In the data rows, 128 means zero.
Here are some points:
[149 124 112 147 119  99 113  87]
[145 116 117  65 166  97 132 163]
[150 132 124  99  95 147 146 159]
[136  84 134  95  97 144 155  79]
[114 135  96 118  80 143 140 134]
[ 49  55 127 187 174 152  93  94]
[165  93 154 124 120 113 188 124]
[ 82 134  89 154 147 157 121 125]
[139 149 129 179  92 108 152 143]
[107 124 126 102 144 150  85 108]
[154 113 133 143 130 163 163 123]
[158 162 149  88 147 112  93 112]
[ 75 107 147 116  92 135 157 209]
[149 154 159  73 129  70 143 144]
[144 102 136 139  92 180 124 135]
[124 132 135 161 144  96 133 148]
[102 126 101 226 173 169  87 108]
[143 183  78  98 120 146 113 151]
[ 59  72 133 158 165 185 108 132]
[123 106 106 109 101  87 155 142]
[ 81  51 125 127 156 148  95 192]
[135 122  84 124 124 102 144 140]
[ 88  72 183 174 192 236 116 141]
[139  96 131 188 153 136  86 152]
[124 140  72 139 123 131 158 179]
[126 159 122 152  99 142 139 105]
[ 81  99 164 169 115 168 118 165]
[169 151 151 104 133 134 147 164]
[139 133 136 112 143 126 157 155]
[104 132 161 129  84 128 139  91]
[146 133 103 146 118 155 145  82]
[120 145 124 159 144 119 100  98]
[144 101 129 136 164 150 152 112]
[ 64 112 148 116 248 189 136  75]
[ 98 135 122 122 172 126 147 104]
Here are 24 more points, each followed by its number:
[139 120 143 193 121 111 134 113] 0
[110 188  61 140  66 177 150 159] 1
[122 127 105 104 161 132 100 131] 2
[149 142 116  93 123 110 177 114] 3
[107 128 179 148  82 176 134 192] 4
[123 114 115 135 180 108 145 106] 5
[198 158 102 141  66  97 177 144] 6
[185 147 138 134 124  61 109  94] 7
[198 109 119  66 132  55 109 135] 8
[ 83 117 145 106 121 120 144 103] 9
[167 128 117 128 109  92 158 146] 10
[170 153 112 180 147  99 106 167] 11
[172 161 148 100 122 152 160 152] 12
[ 74 124 146  84 145 167 110 134] 13
[102 109 132 143 110 147 117 137] 14
[158 157  94  70 106  88 140 106] 15
[160 170 109 118 111 107 125 148] 16
[161 119 117 129 119  76 170 160] 17
[ 85  90 168 177 145  92 129 122] 18
[162 152 123 113 108  92 145 173] 19
[ 83  97 160 149 128 158 155 105] 20
[159 103 127 152 124 150 108  93] 21
[ 61 105 153 163 210 174  80  92] 22
[136 118 116 156 104  95 120  83] 23
Which of these numbered points is nearest to each point below, looking only along the 2 directions in which the first points spread most? Its number follows each.
[ 74  94 166 205 176 214 116  94] > 22
[ 69 119 157 153 183 188 124 128] > 20
[149 157 119 113  94 142 129 142] > 12
[ 97 104 120 100 134  89 173 103] > 11
[101 114 112 130 136 150 144 111] > 2
[111 112 146 169 134  89 109  97] > 21
[152 171 116 105  96 130 161 153] > 10
[156 165 116  79  84  64 138 163] > 6
[147 157 108  86  97 102  96 115] > 3
[133 172 134 141 103  99 149 151] > 12
[110 106 129 189 217 209 106  78] > 22
[151 165 139 119  78  73 148 128] > 8
[143 132  57 164 138 118 116 133] > 0
[159 130 111  97  82 101 147 140] > 19
[158 173 140 134 102  62 127 129] > 8
[135 125 124  99  75  94 174 135] > 19
[136 140 124  96 127  55 122  78] > 7
[ 67  54 146 206 199 243  57 129] > 22
[161 122 176 143 170 135 101 109] > 21
[134 169 140 158  86  61 176 132] > 16
[119 128  99 140  91 140 149 154] > 1
[123 117 141 102 150 177  79 129] > 18
[149 113 126  97 105 113 173 154] > 17
[ 90  69 171 185 160 227 135  74] > 22
[ 76  40 185 176 172  99  68  60] > 22
[131 173 148  90  99 107 163 123] > 16
[188 148 124 138  76 117 131 130] > 16
[136 138 112 105  94 177 137 105] > 11
[171 159 109 129 111 126 137 160] > 12
[119  96 168 141 111 122 121 127] > 14
[112 188 141 152 122 105 117 105] > 23
[160 118 105  95 178 165  97 142] > 2
[ 32  73 119 171 165 255  96 117] > 22
[ 85 114 156 179 150 157  45 152] > 20
[169 108 113 135 154 174 135  78] > 5
[100 117 115 119 134 121  97 112] > 0
[110 126 119 152 122 132 117  76] > 5
[142 135 128 127 126 106 133  78] > 23
[121 120 131 108 144  82 147 114] > 11
[140 180 125 110  92  91 126 137] > 16
[ 88 120 106  80 133 193  71 152] > 13
[169 110 130 134 126  93 147 141] > 12
